One turning vector, and how many steps it has turned:
The counts run from 0 to 1113.
[-13  21 -15 -44  -8  11 -10  -5 -18  14  42 -15 -37  13 -15  26   9   1
 -16 -19 -18 -49  11 -26 -10  49 -22  -5 -17  27  -9  49 -15   8  -5  10
 -11  -2 -10 -36 -25  11 -20 -44  -4  -2 -19   6]  1062
[ -6   0 -37 -60 -19  -7  -9  -9  12  10  26  11 -23   1 -24  37 -19 -10
  21 -14 -19 -10  20 -40   6  23   0  -6  11  29 -17  26 -15 -48 -27  28
 -32   6   7  11 -28  11   0 -35   1 -41 -14  17]  1087
[  7   5  17  -3 -36 -34  15  11 -20  10 -18   4 -29   5 -22  10 -40  10
  -5  18 -20 -41  28 -36  -3  -5  24   0 -32  19  23  33 -19 -26  -6  17
  25  30   8  47  25   4 -47 -31 -14  17 -29  -5]  335
[-25 -11 -21 -17 -25 -15  36 -17 -17  -4  -1  14 -28  15 -10   5  -6 -15
 -16 -23 -32 -42  38 -24  12  10  15  -9 -16  27 -11  49 -10 -41 -14  33
  38  29   6  34  -2  -8 -43 -37  11  15   4  -7]  545
[-23 -18  -2 -16 -56  11  -7  -7  -7 -22  23  -3  -8 -10 -54  29 -25 -11
 -13  19 -30 -45  -7 -21   7  14 -29 -16   2  30  16   4 -13  11  -8  38
 -12  17  47   5   5  14  12 -55 -22 -13  -8   2]  495
[  9 -18 -23   8 -34  12  56 -26   3 -17  -9   7 -21  19 -16  32 -39 -22
 -23   5 -31 -41  11  -8  15  16  15 -28  -6  -6  18  34  -4   2 -23   0
  30  15   9  35  25  26 -37 -54 -42   5 -10   5]  832
[ -4  11 -15   9 -12   4   0  10   6   2  15   9 -12   2 -28  53 -45  -4
 -23  27 -30 -37   4   1  -6  23 -14 -31   6  -9  22  27   9   3 -31  13
 -14  -5  21 -14  24  13 -16 -82 -12 -13 -13  27]  68
[  5  23  -1 -15 -36   7   3 -22   8   4  13 -12  -8  23 -31  37 -56 -13
 -27  29 -21 -25  -9 -23   8  29  17 -25   9  15  17  21 -20  25 -40   6
  -7   5  17  18  22  30 -22 -57 -22 -20 -20  17]  70
[-17  11 -23 -32 -40 -23 -12  13  -2   7 -12 -10 -15   2 -20  25 -34   5
  52   8 -11 -33   5 -37  -9  26  -6  -8  18  16  -7  32  -8 -39 -16  -1
 -38   3   8  10  12   2  -4  -4 -36 -68 -17  26]  353
[ 15  23   1   0 -19  13 -29  12 -16   6  32  19 -50  16 -39  33  10  13
 -18  -2 -27 -49  36 -14  -5   9  -3   3  -7   5  15  58 -14 -23 -20   1
   7 -20   1   6  32  -6 -36 -34 -12  16 -21 -13]  788
[ 11   2 -37   7 -19 -16   9  38   3   4  -2  21 -27  -3 -13  30 -37   0
  22 -18 -24 -39  34 -19   5  15  19 -10 -29  -1  20  36   1 -24  19   2
  34  11 -10  23  -2  -5 -46 -40  15   4 -27  17]  127
[-34 -15 -18 -60 -42  -4  -2  11  -9  21  19  -8 -17  24 -24  10 -19 -19
  -3   2  -4 -24  14 -56  15  13  15   6 -10  48 -10  32 -41  -9   4  19
 -15  21  30  28 -24  11 -41  -6 -11 -22 -26  13]  323
[ -3 -13 -18  -8 -42 -16  -5   5 -29 -23  18  27 -31  -4 -36  20   2  26
   3 -18 -23 -51  15 -13 -10   6 -24  -8   4  16 -26  41  -4 -44 -11  35
  29  17  13   6  -6  -5 -28 -50  -7   9  16 -23]  1101
[ -2   9 -34 -49 -13  15   0 -11  11   6  24 -23 -17  -5 -35  27 -39  -9
  12 -14 -27 -30  -6 -31   9  40 -10 -18   1  10  10  19 -17  19   4  -1
 -45  -3  11 -14 -13  23 -24 -40 -25 -20 -48  17]  842
[-30  -5  -6 -28 -35   3  12  14 -29  13   9  12 -26  21 -13  30  -5 -14
 -10   1 -24 -29  18 -39 -10  30 -35  -2 -14  12 -17  63 -19 -21 -32 -10
 -17   9  12 -28 -22  22  -7 -32 -33 -20  12   7]  1058
[ -9 -11 -16 -24 -32  12 -10  12 -19  -9  14  27 -49   8 -23  29  22   8
  10 -28 -24 -39  19 -14 -28  27 -32   2  -1  21  -5  61  -9 -33  -3  26
  -9   9  19   9 -11   0  -8 -52  -4 -22  24  -1]  991
[ -4  -4 -18 -25 -10  15   1   9 -17 -10   4 -31   1  -4  -7  16 -39 -10
 -14 -29 -33 -51  15 -29   7  33 -29   8 -37  28  22  24 -24  11  19  17
 -13  20  12 -10   1   6 -30 -45 -11  -3 -38   7]  954
[-29   4 -26 -16 -19 -24  31 -23   2  -9  24   1   5  -5 -28  35 -25   0
 -15 -16 -30 -62  -5 -15  -7   4  -1 -21  26   0   6  21   5   1  -5  31
   5  37  -4  -5  12  16 -33 -49 -32   9 -11 -19]  204
[-10 -18 -12  24 -26  18   2  14 -26 -21  -2  22 -37  24 -32  15  -8   4
 -27 -18 -24 -47  31 -28  27  -8   1  -9  -9   8   9  63   3 -15  -3  22
  25   4  10  15  19 -17 -44 -40 -18  14 -26 -14]  473
[-24  33 -36 -39 -26 -43  23 -42   7   3  29 -38 -30  -2 -15  29 -15  11
  13   2 -35 -47  -4 -14  -4  36  17 -15 -18   5 -14  32 -19 -11 -12   9
   3  -1   6   0  11  -5 -18 -33  -5   6 -35  17]  618
[-19  -2 -26 -62 -35 -21   7 -20  19  10   6  -2   0   6 -26  16 -20 -13
  15 -14 -18 -21  10 -40   4  25  17  -9  14  40 -28  17 -24 -28 -23  43
 -22  22  19  31 -20  10 -18 -21  -6 -33  -9  15]  1086
[ -7  34 -20  -7 -17   0 -22  12 -14  -8  20 -18 -54  -5 -22  22 -12   4
  21  -2 -33 -50  39 -26   0  21 -11   7 -20  24  11  49   3 -19  -2  10
  -2 -20 -17 -26   0 -22   8 -33   5  -9 -55   4]  261
[-29 -21 -14 -11 -17 -14  48  -3  -5  -7 -11   8   9   1 -21  36 -28  -4
 -27 -15 -40 -33  23 -25   4  10 -24 -12  10 -13 -19  52  -3 -38 -46  11
 -23  28  18   7  12  35 -11 -38 -26 -12   3  11]  629
[  2  18 -35 -20  30  11  12  -3  13  13  31   1 -13   3 -27  30  -6 -33
 -24 -32 -31 -45  36 -29  10  20  12 -12   5 -11  20  40 -14 -10 -32  13
   6   5 -12  -4  15   6 -33 -56 -12  16 -41   5]  97
[-26  -9 -53 -49 -46 -10  44 -33   6  -1  17 -11   6  21 -18  23 -21 -16
  -6   2 -21 -44 -16 -17   2  32  16 -25  13   5 -17  24 -11   0 -29  19
   3  13  20  20  -8  16 -29 -16 -37 -10  -5  10]  837
[ 22  27 -29 -10 -17 -15 -18  -2  -4  -1  38  23 -35 -12 -51  55   2  15
   7  -2 -30 -43  17 -19  -9   7   4 -21  24  -6 -10  25  13 -41 -28  30
  14  -1  -4   8  13   1 -26 -43 -23   3 -14 -20]  25
[ -5  10 -39  -4 -20 -28  11  34   9  28 -10   2 -11   2 -26  37 -47   7
  36  18 -26 -27  23 -21   7  13  22  -7   0 -15  -4  47   3 -52 -22  -3
 -16  -6   6  17   2   4 -48 -10  -6 -17 -34  30]  240
[ 11  13 -22   4 -16  14 -11  12   5   3  46   9 -36   8 -28  42 -15 -18
 -25  19 -33 -52  22 -11  12  10   6 -16 -15  -1  24  38  -9   1 -29   1
  26 -17  16  -9   5  -1 -27 -53   3  20 -20  14]  1037
[ -9  25 -23  -8 -32  -5  -3   5 -14   7   6 -11 -27  45 -24  15 -13   1
 -16   3 -18 -51  27 -37  10  16  34   1  -4  16   5  42 -17   7 -24  13
  27  -6   7  38  28  -5 -49   4 -18  -6 -28 -23]  791
[-14  -5   2  -4 -20  20  10  34 -16  11 -19   4 -21  12 -26  36 -41  -7
 -20  14  -5 -29   9 -35  -1  31 -22  -5  -7 -17  -3  50 -10   3 -17 -15
 -10   2   4 -15  -4  35 -37 -50 -39 -28   6  18]  1054
[-11  -1 -43 -26 -38  -1  17  -8  18  13 -12 -14  -6  13 -12   9 -48 -38
  18  15 -14 -25  11 -46  17  35  22 -14  -3  13 -10  11 -19   2 -31  10
  11   2  13  19 -10   4  -1 -20 -18 -49 -33  24]  281
[ -6  -7  -5   2 -55 -10  -6   9 -34 -11  -6 -12 -36   9 -49  -2 -54  -9
   6  30 -13 -15  15 -51  22   2  11  -4 -30  27  -4  31 -27  -7   5  18
  24  -4  15  15  -5   6   2 -10 -20 -24 -61  -6]  1027
[-54  -7 -11 -43 -43  -6  14 -20  -9 -14  19 -17 -21  18 -16  16  -1   1
 -13 -18 -28 -53 -12 -17 -18  32 -30  -3 -13  34   1  41 -23   7   7  16
 -14  22  21  -3   2  14 -17 -38 -24 -13  -5   2]  1060
[  5  15 -31  27  -4   6  15   8   6   4   3  12 -45  -1 -28  29 -43 -12
  12   3 -22 -24  30 -19  34  15  24 -30  -4 -13  21  53   6 -14  -9   0
  13  -8 -13   0   7 -14 -20 -44  -6 -19 -60  22]  375
[ -2  14 -49 -42 -24 -23  15   1   9  25  34  26 -17   2 -35  41  -9 -20
  22   8 -16 -27  21 -42  -9   9  35 -24  22   8 -11  25  -8 -34 -36  23
  25  10  -7  20 -23  -1 -31 -14 -11  -8   1   1]  657
[ -5   1  23 -19 -33   0 -12  10  -4   6 -19   3 -40  14 -39  22 -44  -6
  19   8   8 -25  13 -34  -5  17   5  -5  11  15  12  28 -31 -12   3   2
 -24  19   9  44  14  22 -28 -41 -31 -44 -13  15]  985
[  5  19   7   6 -19  -6  -4 -10 -17 -20  23   0 -43 -17 -40  29 -17   9
  -8   8 -34 -45  14  -7  -9  21 -27   0 -19  -3 -12  50  -7 -12 -21  24
  29  -2   5 -13  -1  -8  -5 -88  -8   6 -16  -4]  717
[-18 -16 -10 -38 -29  -6   8  23 -20  27  12  18 -45  16 -11  10   5 -28
   3 -10 -11 -22  54 -52  -9  27  -4   8 -30  27   0  57 -25 -27  -9   1
  17  15  -8  -6 -26   3 -26 -19   8  -5  -1   7]  434
[ -3  23 -26   0 -14   1   5 -19  13  -6  39   8 -25  -2 -26  45 -10 -37
 -16  14 -40 -42  18 -19  -3  22   6 -27  12  -2   3  24  14 -15 -53  25
  11  -8  -8 -15   2   3  14 -62   2 -11  -1   2]  274
